Each path is a new rotation, seen through one point. The rows after it are directions, each followed by how far the rotation turns it, in deg/step (0 if it stays put).
Each turn is a multiple of 5 degrees from 10 to 175, or 0.
Each row of a path follows its step; steps can be skipped.

step 0: [ -0.3  15.2  -9.8 -12.4 -13.2   6.1   5.1 -28.7  17.4   4.4  -2.2  -1.8
  17.2 -13.9  10.6   8.4   2.9  -1.5   5.9   6.4 -14.5 -11.4  11.4   4.6
 -10.9   5.9 -15.2  23.2  -5.7 -25.5  -7.2   6.9 -11.0]
step 1: [  0.0   6.7   1.2   1.3  20.4   4.6 -18.3   1.8   7.6  -4.4   5.9  -5.0
  13.3  -5.6  26.5  -3.4  15.8  -8.1  -2.6 -14.4   2.5   5.0  -0.1   2.4
   0.2 -14.1 -11.6  20.2  12.6  10.8  35.6   6.5  -5.8]
step 2: [  0.6   5.5   2.8  -8.9  13.2  14.5  -2.6   0.5  32.3  -8.8  -6.3  -7.1
  -8.1  -9.8   6.0  -5.3   6.7  -1.0   2.5 -19.4   1.1 -13.4 -10.7  31.0
   4.2  17.5  -6.3   5.3  -6.5 -11.7 -10.0 -14.0  20.4]
step 3: [-19.6  -0.9 -19.1   5.8  15.0  -5.8  19.7  11.0   1.5  -9.1   6.8  -5.3
 -12.9   3.6   4.9 -23.7  -1.6   8.6   8.3  -2.6   4.0  20.8  -4.7   5.2
   0.9 -10.1  -6.6  28.3   8.0 -23.1   5.0   4.6  -8.9]
step 4: [ -9.5  12.7   9.5 -19.5   1.5   7.9  -3.3 -19.8  11.2   0.3   2.0 -14.7
 -30.5  -6.0  24.6  -7.0   8.9  -0.3  -5.1  21.7  11.2   1.9   9.6   2.2
 -14.8   6.2  14.5   6.1  12.6  -1.0  -4.3 -10.6   2.4]
step 5: [-14.9 -14.6  -8.9  14.1 -13.9   5.0   4.9  -7.4   9.2   0.1   8.6 -12.2
  -1.9  -0.1   0.7  -1.6  28.9  14.4   4.7  -2.5 -14.1  -4.9   9.0  12.4
   0.0   3.9  14.5   5.1  10.3 -12.7  28.2  21.3  10.4]
step 6: [ -7.2  25.4  -2.2  -6.0   3.3   5.5   7.5 -12.6  27.4 -14.3  -2.1  -2.0
  17.3  13.7   0.3   1.6  -8.0  19.2  11.9  -7.2  11.2  -5.6  26.0   3.2
 -19.5   6.4  -2.9   6.9  14.6  11.4   3.9  -5.5   0.7]
step 7: [ 12.2  -0.5 -12.5   4.9  -9.5  -5.3 -11.0 -21.7   7.3  -9.0   6.8   3.8
  -8.1  -6.5  18.8  -8.4 -14.9  -1.0  -7.4 -18.7  -1.4   3.0  -6.3  -8.1
   2.4  17.1 -11.7  23.9   8.3 -13.6  19.3  17.1  17.6]
step 8: [-18.1  10.1  25.0  -6.8   7.3   3.3  -7.4  -0.5  22.0 -14.2  -4.3   0.4
   8.8   7.2  16.9   0.1   8.8   0.0 -14.5  -8.3 -16.5  14.8   1.1  12.2
   6.9 -13.1  -4.5  13.3  18.7  -4.8 -20.8   9.4  11.7]
step 9: [-11.8 -17.0 -17.3  -3.0  18.9   2.7  17.0 -18.6  23.8   5.3   7.9   7.6
   2.7 -12.4   8.1  -9.1  12.3   5.8   6.9  12.8   0.3  -1.2 -13.1  -8.3
  17.2   3.3  -7.3  19.8   7.1   1.3   3.0 -17.5  17.2]
step 10: [  3.7  30.2  -1.8   0.4  -4.1 -13.8   3.2   4.2  11.6  -9.4  17.3  13.1
  -9.4  -8.3  11.4 -21.1  21.9   4.0  -5.2   6.7  -8.3  10.9  20.5  18.8
  -1.5  -0.7  10.6  14.3  -8.4  -4.2   3.3 -11.4  -4.7]
step 11: [-12.7   0.2 -15.4 -23.1   1.0  -0.6  -9.4  -7.3   6.7   5.3  10.8 -37.5
   6.1 -15.6   9.2   4.7   2.9  10.1   5.6   4.0 -15.5 -13.0   3.2   5.2
   2.2  18.1   3.6  23.7   2.5  -2.9   4.1   5.7 -13.1]
Directions:
[ 3.4  0.5 -1.6 -5.9  3.3 -4.0  1.3  2.6 -3.2 -0.9  5.8 -3.1 -4.0  0.7
 -4.4 -0.5 -3.1  4.4  0.8  2.8  0.9 -6.9 -4.1  5.2 -6.5 -4.3  7.4 -3.7
  8.4 -4.8  2.6  1.3  1.3]
45
[ 8.4  2.0  5.8  3.6  0.8 -1.8  3.4 -2.9  5.6  2.3  3.2 -1.8 -8.4 -0.6
 -1.1  3.6 -4.3 -3.3  2.4  5.3  2.3  3.3 -1.9 -1.3 -0.7 -3.1 -3.5  3.8
  0.3  8.5  7.8 -2.1  0.6]
130
[ 0.0  2.5 -0.3 -2.9  8.6 -6.0  0.6  0.4  0.2  2.6  3.4  0.8  4.5 -7.6
  1.7 -0.1  0.4 -8.7 -0.2 -0.1 -8.1 -4.2 -2.3  4.4  1.8 -1.6 -2.0  0.0
 -5.3 -1.4  1.6 -5.3 -7.8]
35
[-0.5 -4.4  2.8  4.7  6.5  5.6  3.2  2.2  4.7  2.1 -4.4  2.3  1.4 -0.7
 -0.1  4.6 10.3  1.8 -0.4 -2.4 -1.6 -7.4 -0.7  0.1  4.0 -3.2  2.4 -6.1
  5.2  4.6  3.8 -2.3  4.0]
100
[  3.1   4.6   3.0  -3.1   2.6  -3.9   0.8  -6.5  -6.4  -3.9  -0.9  -6.4
  -1.4   3.3  -0.2   3.3   3.0   6.4   2.2 -12.5   0.6  -1.5  -2.5  -3.1
   3.5  -3.5  -2.1   1.1  -5.7  -0.3   1.2  -2.6   1.6]
70
[ 3.4  4.3 -3.5  3.7 -0.9  3.6  2.8 -3.6 -4.5 -1.6  5.8 -4.0  4.6  1.8
  3.5  8.6  0.3 -0.7  2.7  1.3 -3.9 -2.3  7.6  0.9 -3.8  7.3 -2.5 -6.2
  1.4  2.1  3.1  6.1 -3.1]
60
